In the data rows, 128 means zero.
Some points, each followed by its number:
[ 83 148 125 138 115 143 146 149 140 198 172 170 163] 0
[ 88 149 116 141 116 167 128 135 154 142 151 154 154] 1
[196 114 125  78 141  36 129  89  61 108 121 103  47] 2
[115 117 132 146 118 154 114 125 156 108 128 119 147] 3
[112 116 135 146 124 162 149 127 159 103 124 130 169] 4
[121 135 120 129 130 122 126 139 144 121 105 120 152] 5
[174 108 118 118 138 120 137 130 113 100 112 107  95] 6
[ 97 137 122 151 121 173 143 140 153 122 127 123 142] 7
[212  93 144  33 162  41 101  62  48 142 105 108  39] 8
[101 148 118 148 118 171 137 145 154 149 136 120 164] 9
[185 109 141  97 148  50 151 104  66 107 125 107  68] 10
[ 84 147 128 146 116 150 124 142 123 199 120 165 160] 11
[108 148 116 144 120 130 135 142 153 153 144 137 163] 12
[125 115 135 137 123 148 120 114 149 108 109 116 145] 13
[ 95 143 120 146 122 162 108 152 148 170 118 160 165] 14
New points follow, each followed by the number of its nearest point above by angle.
[ 90 144 121 139 121 162 128 144 154 116 145 144 153] 1
[111 114 137 146 125 162 151 128 159 103 124 129 173] 4
[ 93 147 115 150 119 163 116 157 152 137 141 127 168] 9
[120 115 134 140 122 154 116 114 154 108 108 119 154] 13
[111 146 118 139 122 130 132 137 150 156 143 138 156] 12
[100 149 116 150 118 172 137 147 155 155 136 121 168] 9
[116 122 142 149 124 165 115 110 158 105 149 112 141] 3
[ 91 148 115 144 113 171 130 129 152 145 142 155 181] 1
[ 84 148 122 146 115 137 129 150 130 193 124 156 167] 11
[102 141 136 147 118 173 134 115 158 107 112 143 119] 7
[134 137 119 137 133 127 133 147 149 107 128  98 142] 5
[148 118 136 133 131 115 132 125 137 109  93  87  79] 6
[108 150 119 146 120 171 125 144 157 160 135 116 179] 9
[ 86 147 121 150 120 169 104 157 151 179 119 168 177] 14
[121 122 142 145 126 157 117 112 151 104 146 112 137] 3
[155 115 134 125 133 116 117 142 132 105 115 101  88] 6
[110 143 118 138 122 158 139 137 143 155 132 119 156] 9
[109 150 118 145 120 168 125 143 156 157 135 115 175] 9
[138 107 135 135 126 122 126 129 138 108 107 104 105] 6
[101 150 116 150 119 140 134 143 160 159 147 142 169] 12
[ 95 140 120 152 121 175 143 140 153 125 126 123 145] 7
[ 86 148 115 140 116 171 130 140 152 150 136 174 154] 1
[114 132 119 146 125 160 101 131 163 106 123 113 127] 3
[ 92 137 130 138 121 169 117 107 150 107 144 158 140] 1
[118 113 133 145 118 153 114 121 155 102 130 114 142] 3
